In the rows, zero is written as 128.
One turn moves every row onto another: examples first, then more rows asked:
geben: [166 160 126 158 146 141 145  90  83 148 149 122 126 109 143 116 129 109
 122 150 152 141 105 124 131 113 106 102]
Bakor: [142 172 133 168 138 128 144 115 105 148 153 150 102 147 113 136 170  95
 133 158 148 154 119 134 150 134 103 131]
Datef: [128 165 162 149 159 119 154 118  92 133 150 113 130 123 119 163 160 120
 135 115 148 145 112 139 116 115 146 109]
pepa: [125 143  99 151 155 104 141 108  97 145 144 136 136 158 124 118 135 111
 130 133 112 140 108 153 125 133 125 114]
Geteb: [139 143 154 142 163 132 145 104  90 165 149 118 120 141 105 131 124 102
 114 132 167 161 133 114 146 139 121 145]
roris: [140 160 132 144 146 128 136 102 109 145 131 138 107 103 129 111 122 109
 142 138 129 140  97 128 145  93 113  99]
lak: [131 153 129 126 136 128 138  88  99 139 141 139 116 136 111 131 134 108
 115 160 173 161 131 158 125 128 120  88]
dok: [110 168 152 141 161  80 129 122 112 153 146 141 131 154 128 141 136 118
 132 134 142 151 109 124 162 124 141 119]
Kese: [134 164 108 145 145 110 139 110 113 124 137 100 118 149  99 145 150 118
 134 122 170 138 114 127 143 146 134 115]
Renev: [121 157 116 140 156 104 132  95  83 139 121 144 124 113 101 139 124 105
 120 128 146 136 119 145 117 135  86 106]
bugit: [148 157 140 147 165 138 139 104 114 109 129 138 137 140 122 125 138 101
 146 126 106 145 109 124 152 140 131 133]
sute: [130 169 127 137 148 129 157 121 117 129 155 145 141 140 154 122 156 112
 114 131 129 130 116 127 140 147  95 136]
tugot: [123 175 139 131 183 139 139 104 106 142 155 157 145 136 133 138 120 116
 106 140 131 152  83 122 128 125  97 109]
sab: [145 166 121 146 144 114 155 110 112 141 142 108 138 169 107 163 138 124
 130 128 157 147 101 126 134 136 131  97]
sidos: [121 175 125 123 183 108 114 125 114 131 135 121 144 116 124 128 131 111
 113 146 152 170 114 123 128 133 109  96]
Dedin: [112 165 133 140 180 119 149 119 103 109 126 145 107 118 129 109 135  95
 126 139 154 129 123 132 132 138 111 135]
vona: [149 162 154 116 134 129 126  92 103 144 154 129 134 104 145 141 141 128
 120 139 132 159 106 119 141 142 122 116]
lekol: [140 155 161 157 158 134 151 116  97 137 156 112 124 139 139 135 154 110
 127 120 155 169 121 139 123 119 156 124]
Tuv: [135 170 124 135 147 127 152 121  71 142 121 153 128 120 103 135 153 100
 107 129 125 155 115 141 115 125 105 114]
beb: [140 188 130 142 160 136 133  91 126 157 136 142 132 148 110 115 132 119
 112 129 146 155  88 107 113 130  95 117]
Zit: [139 181 133 153 165 126 122 121  77 141 162 149 124 144 124 128 132 105
 138 122 164 172  94 123 138 123 113 146]
Domo: [135 156 121 136 150 124 133 137 108 164 159 125 149 140 137 154 138  91
 130 128 137 143 122 146 163 131 114 126]
vulu: [143 159 145 164 179 104 140 125 134 134 136 133 114 135 103 116 129 119
 113 126 145 148 137 135 129 115 104 132]
Telo: [134 155 142 161 175  90 139 114  90 145 136 108 123 138 119 142 137 108
 161 136 158 163  91 111 140 127 127 112]
goz: [142 171 139 125 171 143 135 107 111 130 146 146 150 108 136 117 136 124
 114 166 133 162 110 138 141 123 109 100]
gemu: [129 170 161 151 157 106 161 111  95 133 153 128 132 123 111 168 156 127
 136 122 152 132 102 139 127 119 138 123]
gigil: [123 178 140 172 146 127 148  97 103 129 151 111 116 115 108 121 129 126
 103 136 147 116 113 127 141 118 125 133]
sabu: [155 160 124 147 133 132 129  94  96 144 136 132 136 103 125 119 142 116
 120 155 148 170 127 136 130 147  91 105]
buf: [139 165 131 162 150 114 167 107 111 143 145 109 150 177 115 151 132 119
 131 131 153 154 103 139 133 124 129  97]
gimi: [142 145 132 153 139 123 155 105 105 140 143 147 106 150 141 102 116 104
 127 134 162 155 127 122 140 139  96 131]
Sifi: [124 159 134 123 167 119 125  92 115 135 130 155 121 112 105 130 118 127
 119 156 149 165 113 143 130 143  91 110]
lokod: [127 163 155 152 169  86 131 111  95 158 135 118 120 149 125 142 131 113
 151 139 158 157 101 115 146 117 138 102]
fuliz: [117 151 127 142 181 131 135 101 127 139 150 124 133 124 110 132 141  94
 137 140 158 109 123 132 135 137 145 120]

Kese goes to lekol
Zit goes to pepa
Where do these go?
sidos goes to lak
Telo goes to buf
Sifi goes to sabu
gimi goes to sute
geben goes to tugot
roris goes to beb
sab goes to Datef
Bakor goes to bugit
Geteb goes to Domo

